In the rows, zero is written as 128.
The rows of X fall into a few groups, which share some directions, and each row is roughly a mix of its group's hidden directions.
X (107 x 10):
[[ 96 118 119 139 131  77 187 169 127 131]
 [ 68  80 126 127 138 154 115  93  98 142]
 [193  96 109 136 102 153 138 138 127  83]
 [167 154 157 116 122 117 158 163 139  69]
 [176  98 151 141 122 196 139 136 130 107]
 [175  58 134 108 121 152 130 101 141 122]
 [205 115 135 146 120 148 166 140 143 107]
 [ 87 195 127 137 115  86 154 143 123 130]
 [101 105  95 155 113 124 107 122 198 106]
 [146 122 169 193 111 132  85 103 132 118]
 [170 147 151 106 128 104 132 172 135  69]
 [ 77  94 123 117 117 174 140  89 164 139]
 [126 116 170 101  96 134 166  71 156 124]
 [150 144 135 109 139 125 151 137  48 158]
 [118  72 156 119  95 159 153 100 129  87]
 [145  84 168  96 116 166 120  87 154 111]
 [104 137 139 127 134  71 182 162 122 159]
 [101 190 100 144 130  85 131 166 116 139]
 [149  84 121 109 132 179 103  85 163 137]
 [137 100 107 131 162 114  90 108  94 187]
 [ 86 149 103 167 162 101  99  86 115 141]
 [156 123 122 112 168 108 128 102  62 160]
 [140 142 153  85 148 158 129  72 172 128]
 [131  99  90 108 108 148 152 164  98  74]
 [133 111 105 125 113  98 118 196 101  86]
 [125 126 117 147 120 192 163 155 178 116]
 [128 125 185 121 109 101 163 165 166 154]
 [145 142 122 130 133  79 118 197  95 112]
 [208 146 124 121 135 130 167 141 116 106]
 [ 88 147 127 163 150  74 132 113 147 173]
 [135 168 177 154 127 127 188 128 156 132]
 [126 161  98 152 106 175 160 169 150 101]
 [142 102 125  82 108 172 154 168 111  93]
 [166 137 123 128 139 123 158 134  50 149]
 [176 149 164 124 163  93 107 165 105 147]
 [123 158 161 168 172  80 151 110 144 144]
 [170 141 135 108 138 147 142 123  68 179]
 [ 92 157 143 136  98 158 176 137 148  81]
 [ 90 118 131 140 115 124  96 123 199  94]
 [ 80 121 141 135 122  79 162 163 169 139]
 [156 129 136 105 115 131 158 153  63 171]
 [119  93 119 117 130 182 150  71 152 107]
 [ 95 109 112 137  99 132  83 124 182  89]
 [132 124 106 125 129 127 134 140  77  51]
 [ 97 116 125  76 130 155 137 153 156  72]
 [102  77 100 167  78 143 110 129 123 152]
 [124 198 106 122 175 122  99 146 140 144]
 [130 139 154 114 123 150 174 110 200 131]
 [116 105 102 104 129  90  60 119  94 133]
 [164 168 156 131 129 113 146 182 160  95]
 [134 142 163  95 123 107 160 161  71 158]
 [170 137 144 110 130 128 166 144  73 172]
 [153 144 143  75 139 147 152 142  68 149]
 [115 192  99 141 143 109 131 113 147 181]
 [103 124  75 103 130 113  83  98 104 166]
 [ 67 108 134  92 133 101  74 121 123 122]
 [142  78 109  93 123 161 142 110 149  75]
 [125  58 130 123 100 158 128 134 119  78]
 [169 135 101 139 106 151 151 158  96  72]
 [191 130 156 135 125 121 145 169 149  84]
 [176  90 149 108 167  98 112 105  98 152]
 [111 100  72 151  97 107 165 154 106 104]
 [185 130 116 122 108 160 182 123 138  93]
 [ 93 112 176 131 131 168 165 143 150  86]
 [162 144 134  92 118 116 142 145  53 121]
 [129 189 122 117 180 107 150 151 112  99]
 [ 68 101 131 110 150 124 100  91 122 171]
 [ 88 132 165 113 132  93 174 169 133 157]
 [133  75 155 108  97 134 160 125 119  73]
 [108 108 119 107 125  87  66 103 148 164]
 [ 98 133 122 121 138 127 103 108 210 108]
 [131 109 123 154 119 180  74  96 161 111]
 [ 67 119 119 141 151 150 124  99 117 185]
 [134 154  91  86 145  97 116  89 112 175]
 [106 188 115 149 131  83 128 171 107 140]
 [108 139 119 115 159  86  88 121  74 163]
 [153 116 133 139 136 203  89  94 131 130]
 [167 160 146 135 162 152  91  73 127 117]
 [124 147 144  97 111 138 151  64 176 144]
 [105 186 167 140 127  85 134 162 103 130]
 [117 103 107 158 145 115  79 121  91 181]
 [125  53 108 158  91 146 116 137 109 129]
 [104 116  94 126 117 137  93 110 202 116]
 [103 135 102 114 121  89  81 126  66 120]
 [126 173  89  95 151 103 158 148 137  83]
 [196 146 102 113 160 105 123 139  90 145]
 [139  98  88 116 113 156 132  76 173 153]
 [143  74 155 104 104 169  97  99 156 126]
 [173 142 141 105 129 124 159 140  73 174]
 [ 64 117 136 122 137 134 100 116 176 166]
 [152 152 156 111 152 141 120  76 163 175]
 [139 140 177 148 134 150  99  97 140 189]
 [125  67 145 165  91 137 156 102 105 147]
 [ 66 151 144 135 138  78 104 116 161 138]
 [ 83 163  87 130 129 109  97 135  76 142]
 [ 70  88 103 133 122 164 114  92 118 152]
 [139 180 109  78 160 127 138 108 170 113]
 [206 144 126 129 130 123 139 167 156 108]
 [153 175 158  81 162 104 149 130 138  98]
 [136  85 105 127 108 184 147 158  84 128]
 [121 116 133 149 125 149  95 107 203  97]
 [174 145 153 100 133 148 136 126  68 164]
 [ 94 139  84 109 129 101  81 109  87 155]
 [118 186 141 157 162 119 105 132 117 180]
 [ 70 169 158 116 116 137 168 118 162 114]
 [166 106  92 110  99 146 150 155  71 130]
 [156 101 176 159 146 116 122 156  73 136]]

One row of each group comes first, with its name. Which group is each row after those in?
[148 124 109 122 163  97  68 153 131 172]	C
[ 97 209 112 134 145 103 129 139 134 146]	V
[142 139 127 108 130 110 155 148  45 140]	M

[ 82 144 148 163 121 173 162 158 155 111]	C
[179 109 146 155  97 171 105 118 115 167]	M
[163 172 132 158  96 110 137 170 162 102]	C
[117 107 102 170 120 150  88 103 181 103]	M
[134 122 127 141 162 199 103  96 108 101]	M
[124 161  70 122 152 145 117  97 169 161]	V
[161  99 125 124  96 138 167 175  93  94]	M
[163 128  89 106 121 176 175 120 111  97]	C
[159  69 147 107 133 174 112  94 146 120]	V
